Each row is where one point has got to under a steady rotation. How many steps took it there?
The counts run from 0 to 142.
[ 40  -9 -15  -2   5  29  10  11  24  16   2 -29   6   9   8  13 -16   3
   7  25  -7  -8  31  46   0  -3 -19 -11  29 -26   1  -8   8  30  12   3
 -21  -3  25  10  -4   0 -10 -20  -6 -14  16 -27  -2 -35   0   8  16 -14
   0  -5   7   1  10  -7 -26 -23  16   7  -7  -1  -5  22   1 -11   8 -20]  50
[ 19   7  10 -10  -2  32  -5  24 -37  28  18  -3 -12  -3  14 -12 -18  -4
 -12  16  -6  12  13  17   9   7  -4  16   7  -1   5   1   7  29  26 -21
 -32 -36  17  -7   2   3 -16 -23 -19 -15  -8  -8   0  13   3   8  20  29
   0  32  -8 -12  16   8   5  15  13  18 -38  10 -13 -15  22  -7   4  11]  118
[ -3 -22 -22 -23  -7 -12 -18 -22 -20   6 -17  -2  25 -12   2 -26  18  19
 -13  -9  -5   0  -3 -17  22  16  23  -9   9   4  20  -4  10   0  41 -16
 -36  12  25  16   1  13  -9 -22   7  -8 -11  21 -14 -13  -4  -9 -12  15
  -9 -23 -49  -9   2  31  18  16   3 -19  12  -4  21 -11  -2  -9 -10   5]  134
[-10 -14  -1  11  16  12  -2  17 -20   0  10  19 -10 -23 -17   7 -13 -19
 -15 -14 -28  24 -41 -11   1   9 -15  27  -7   7 -10  -1  12  -2   8  -3
  -9 -44   3  15  34 -18   1   0 -15   0  -4  13   8  31  -4  -9  31  32
  -3  39  -5   2   4 -33  -3  10 -13   9  -5  13  -6 -14 -13  -7  10  19]  2
[ 12 -16  18   7   2  -1  10 -17  24  12  -3 -20  -4  22   1   7 -22 -45
 -13  16  24 -14  -5  46 -18   3  -7   1   4 -26  -2   1 -28  -8 -12   2
  17  14   5 -14   6 -25   2   8  30  -8  30  20   0 -10  -1 -31  -9  -4
  -5 -20  27   5 -10   2 -28 -33  -7  19  10   2  -3   5  24   6  22 -22]  57
[-22  23  18 -10 -11  29 -12  21 -10  13   7  30  -7 -31 -21  -7   0  -5
  -3  31  12   5 -27   2  -2 -11  16  15   1 -13   8  -1  -8  13 -36 -18
  21  -6 -14   5  17  -9 -37  -2 -16  -6 -19   4  16  24  29   7  10  33
   6  22 -17   3  17   3   9 -26 -22  15  -8  14  -5 -28  27  13   1   1]  111
[  5   5   4 -10  -8  11   9 -21 -23  28 -12   0 -10  20  -5 -11  29 -41
 -20  21  38  13  -5  -5 -11  31   8   9   6  20  34   8  -5 -11   9  -9
 -10  18   1 -16  -8   1   2  20  11  -6  20  21 -21  25 -16  -2  -9  -6
  10  -1 -20   3   0  11  -1   6 -12  12 -26  14   0 -44  33  -2 -15  19]  126
[-29  16  20 -11  -3  10  14  21 -20  17 -15  17  -6  -2 -22  18   3 -11
 -24   8  -2  -1  -7 -19  -5  33   2  13 -10  27  -2  13   5  27  -3   0
  11 -12  -2  -7  -8 -11  -1  21  -9 -18 -13  -8   0  47   1  24  -8   8
   7   7 -21 -20   1   3  20   4  -9  21 -36  20 -13 -61   1   7 -10  27]  9
[ 18 -26 -31  -7  13  -4  10  -4 -10   2 -15 -12  -2  17   1   3  16   0
 -29   0  -4   9   4 -13  -1  34  -4  14   9  20  14   3  22   7  67   1
 -33  -2  30  15 -17   8  22  -3  11 -10  -4  -3 -27  -9 -29  -3  13 -10
  -8  -1 -18 -15  -5  -2   0  22   3   3 -22   3  -4 -18 -27 -14 -14  25]  17
[ 16 -28   6   9  11   3  19  -5  28   5  -1 -23   1  21  -4  20 -24 -44
  -6   8  10  -8  -5  30 -24   2 -17   3   7 -17  -4  10 -21 -13   3   7
  15  11   3  -2   3 -35   9   9  36 -18  29  11  -8 -17  -8 -24   6 -17
  -8  -7  30  10 -11 -14 -27 -29  -6  21  19   1 -11  11   5   4  20 -21]  56
[-20   9   3  -6  14 -11   2  13  34 -34 -11  19 -25  10  -1  10  12  30
  15  -1  16 -17   4 -47  -6 -14  13 -10   3  -4 -25   0  -9   6  -9  21
  45  -1  -1  23 -22   1   3  30   6 -15 -18  -4  -1  16  19  10 -20 -13
  11  15  20  13 -12   5  20 -21 -12  11  -1  13 -11 -26 -18  22  -7   0]  77
[-30   2  16 -17  -5  11  -7  34 -21   8  11  28  -3 -27 -24   8 -18  14
  -5  15 -12  -3 -17  -9  -6   1   4  19  -6   3 -10  11  -5  33  -3 -10
  21 -19  -7  -2  17 -17 -19   0  -5 -15 -34 -11  -2  29  20  19  14  29
 -12  19 -12 -11  13  -4  32 -21  -9  15 -14  11 -15 -38  -1  14  -1  10]  113
[ -3  32   8   1  -8   2  12   1  23 -13 -15  10   0  -9 -24  25   1 -13
  15   2 -23  -7  -3   2  -7  23  -6 -26  -3  11 -11   1  11  12 -43  30
  28  22 -22  13 -14  -7  21  27 -13   9  13 -33  32  24   0   8 -11 -20
  17 -13  10  -5  -2 -33 -35 -12 -11  -8 -15   3  -9  10 -12  10  -6  -5]  41
[  5  42   8  -7 -20  19   7  14  21   6 -16  -4  12 -12 -12  11   0  -6
  11  27   3 -13  20  18  -5  11  -1 -29  18   1   1  -5   5  26 -52  12
  19  26 -16   8 -18   4 -14  15 -24  -1  14 -42  32   8  11  17 -14 -24
  25 -29  -8   1   8  -5 -28 -15  -7  -5 -27   1  -1  -1  16  11  -8  -9]  43
[  6  24   6 -31  -6   6  11   9 -29  26  11  -7 -15   4  13  -9  -5   5
 -20   2  -3 -11  34  15  -7  35   8 -14   5  14   7  15   6  32  24  -4
  -6  18  16  -7 -40   1   0  10   1 -14  -4 -22  -8  15   2   2 -16   3
  14  26  -1 -32   8   8 -12  -2  13  11 -46  13 -18 -24  -7  16 -20  23]  12
[-24  18  13 -21  -1   0  12  16 -25  17  -8  10  -8   0 -16  19  -6   3
 -20   5 -10 -10   5  -8  -6  40   3   2 -16  32 -13  18   3  30  20   1
   9  -1   1 -11 -22 -12   9  21   1 -15 -16 -21  -3  42   4  18 -17   8
   5  19 -16 -28  -2   4  11  -5   4  19 -37  18 -17 -41 -16  10 -13  28]  10
[ 15 -11  11  33  13  14   9   6  -2 -17  -4   5  -2  34   9 -11  16 -30
  17  26  46  27  11 -19   3 -34 -13  25 -14  28  21   4  -9 -40   3   3
   1  -7 -13 -25   2  11   1 -12  -7  23   7   6  -4 -10 -24  14  42 -18
 -12  -1  15  22 -10  11  21  15   0  17   4  -2 -10  10  37 -16  11 -18]  89
[-11  -9   9  31  10 -10  15   4   0 -24  -4   9   6  23  -7   5  23 -21
   5   6  38  12 -12 -17 -12 -24  -6  29 -32  33  17  18  -8 -34   0  10
  20  19 -33 -39   1  -6  20  12  18  29  -4  -7 -14  -3 -27  19  29 -21
 -18  -5  16  16 -10   5  24   6   3  13  15 -11 -14   4   1  -9  -1   1]  91
[ -4 -14  -3   8   9  20 -12  15 -24   2  13  13  -3 -27  -7  -4 -13 -10
 -19  -2 -29  25 -37 -13  11   6 -11  26   7  -7  -6  -7   8   1   2  -7
 -25 -49   7  19  44  -8  -8 -16 -22  -1  -7  15  10  21   8  -9  35  33
  -6  26 -16   1  10 -29   8  19  -7   7   3   7   1 -14  -5  -9  13  13]  1
[-15   0  -9 -18 -10 -22  10 -24 -16   6 -10   3  -8   3 -11  -4  12  -3
 -30 -10  12 -13 -11  -5 -19  46  16  -8 -18  22  24  13  -7   0  30  -3
  14  49   0 -10 -30 -11  11  17  44 -15  -8   9 -35   5  -7  -3 -24  -5
   0  -4 -19 -18   0  18   8  -3  -6   9 -12   1  -1 -37 -22  10 -24  23]  129
[ 12  17 -16   8 -20 -10 -20 -13 -15 -12  45 -14  -4 -24  11 -20  -3  24
   5 -29 -24   9   2  22 -19 -28   4  -2 -15 -28  14 -18   5 -11  -2 -19
 -15   7 -20  -6  20  12  -2  -7   0  25 -25   7 -18 -31  -4  -3   2  11
  -4  21  12   0  28 -10 -14  11  26 -14  12 -40  19  37 -35 -11  -3   6]  101
[-27  25  24 -12  -4  26  10  16 -27  23 -14  19  -9  -7 -21   7   5 -15
 -20  16  17   6  -9 -16   1  32   3  15   7  28  -2  16   0  21 -15  -3
  14  -9  -9 -12  -2  -3  -5  16 -11 -15  -5  -5  12  48   2  18  -1  16
   9  12 -23  -6  -2  -2  14   4 -13  19 -31  29  -4 -54  25   7  -5  26]  8
[ 16 -14   1  11  25  15  14  11 -31   7  15  -6  -9  18   1  10  -1 -23
 -27   0  -5  25  -6  -5  -1  22 -20  26  -3  27   0  12   9   7  44   1
 -30 -30  13 -12   6 -17  25   9  -5  -1  -1  -4 -14  22 -17   2  32   7
  -6  32  -5 -12  -5 -15   7  25   9  26 -17   8 -22 -23 -12 -14   0  34]  121
[ -5 -22 -23 -12   1   0  11 -34   8   1 -37  11  15   6 -20 -18  26 -22
 -10  11  23   3 -22 -22   2  24   8   8   6  17  33   9  -5 -27  19   7
  -1  33   9  15  -5  -4  -1  -7  18  -8  18  21 -13   5 -22 -17   6  -9
  -9 -36 -30   8 -22   8   7  -4 -29 -13  15   8   7 -31  20  -1  -5  -3]  23
[-14   8  11 -14  -3  12   8  34 -26  10  27  12 -15 -22  -4   4 -37  10
 -20  -2 -28  -8   3  10 -11   7   4   9 -16   9  -8  11   1  40  23  -4
  19 -11   5  -6  -8 -18 -11  -3  -3  -7 -38 -22   0  22  23  11  10  30
  -4  40   5 -25  22   0   0 -21  10  23 -20  17 -27 -11 -15  12   6  16]  115
[ -9  29  13  10 -27  -3 -15 -14 -19   9  18   0   6   2   3 -13  10  -1
  12   6  29  -7  11  17 -10 -27  13  -7 -23   2  25   4 -19 -17 -20 -15
  14  43 -40 -53 -10  14  -8   0  10  26 -14   3 -12 -21  -5  15 -10  -7
  -3 -10   8  -1  11  23   4   6  14  -6   7 -22   6  18  20  -5  -8 -12]  95
[-20  -6  36   0  -2 -28 -12  -2   0  13   7 -16   6  11  18  19 -32   9
  -2 -40 -15 -42  13  19  -4   5   5 -12  -5 -21 -34   8 -21   2   1 -12
  12  -2   3 -25  -4 -17  13  11  35 -13   1  27  -4 -15  15  -9 -47   8
  -6 -15   3 -23   0  21   9  -7  20   2  22  -4   4   6 -13   9  10  -4]  63
[ -7 -27 -32 -21   0 -22 -10 -19 -10  -8  -9  11  24 -15  -3 -17  10  26
  -7 -16 -24   5 -17 -20  17  18  11  -3  -1   6  11  -4  14 -12  47  -7
 -29   3  19  20   8  12  -1 -22  10  -6  -9  20 -13 -17  -6  -6  -7  12
 -17 -16 -37 -12  -9  13  23  23   2 -19  21   6  12 -11 -16  -5 -13   8]  135
[-27   9  16 -16   2   2  -3  31 -26   7  23  21  -6 -29 -13  10 -28  14
  -9   7 -26  -8 -10  -4  -9  10  -1  16 -20   2  -9   9   0  42  15  -2
  27 -10   1  -2  -1 -23 -20   2  -9 -15 -40 -18   0  21  21  19   3  26
 -10  39  -6 -22  16  -6  15 -23  -3  22 -18  10 -23 -29 -15  13   1  12]  114
[-10  15   6 -10   4 -12  10  10  27 -32  -8  15 -30  15   7   0  -4  41
  13  -7   9 -21  23 -39  -6 -18  17 -18 -10  -8 -25   3  -6  10  -1  15
  48  10   4  18 -37  -1  -8  19   2 -18 -21 -13  -6   9  25   6 -23  -6
  13  25  24   0 -12   7   4 -29  -6   9  -4  12 -19 -12 -15  24  -6  -8]  78
[ 14   6  -3  10  -5  -1 -11 -18  -3   0  -3   6  10 -13   6 -14 -16 -14
   7 -25 -40  15 -13   6  20  -3 -10 -23   4  12 -11 -16  14 -10 -22  15
 -11  -5   3  14  -2  12  12 -17 -42  12  22 -10  47   5  -4 -23  -3   5
   5 -10   2  -5  -3 -10 -40  31  -1 -35  11  -5   6  50   8 -10  13 -13]  35
[-26   5   9   0  16 -13   5   7  31 -29 -23  20 -21  12  -8  13  25  35
  14  -3  22  -5   1 -52   2  -8  18  -4   7  -3 -23  -1  -4  -6 -20  18
  29 -10  -6  18  -7   4  -1  29   2 -12  -6   9   1  27  18  12 -16  -7
  19   6  15  18 -13  -2  23 -18 -21  13   3  18  -3 -32 -10  16 -13   1]  76
[ -6  44   8  -6 -17  16  10   2  23  -2 -18   6  -1 -11 -18  16  -1   2
   9  18 -10 -16   6  16  -8  12   1 -30   7   6  -9  -2   5  20 -51  23
  29  23 -20  11 -20  -2   3  21 -17   7  16 -33  28  17   5  10 -19 -16
  24 -17  14  -3   2 -16 -38 -18  -4  -9 -22   5 -13  11  -2  14  -5  -4]  42
[-10  34   5 -14 -16  21   7  24  16  16 -22   0  18 -10 -17  22   9  10
  22  31   3 -11  19  12  10   9  -1 -27  20  -9  -1 -10   7  34 -40  -1
   4  15 -11   8 -15  15 -15   5 -19  -6  11 -37  25   0   9  30 -12 -14
  20 -36 -18  -4   8   7  -7 -17 -13   0 -21   3   5 -14   9   7  -7 -14]  44
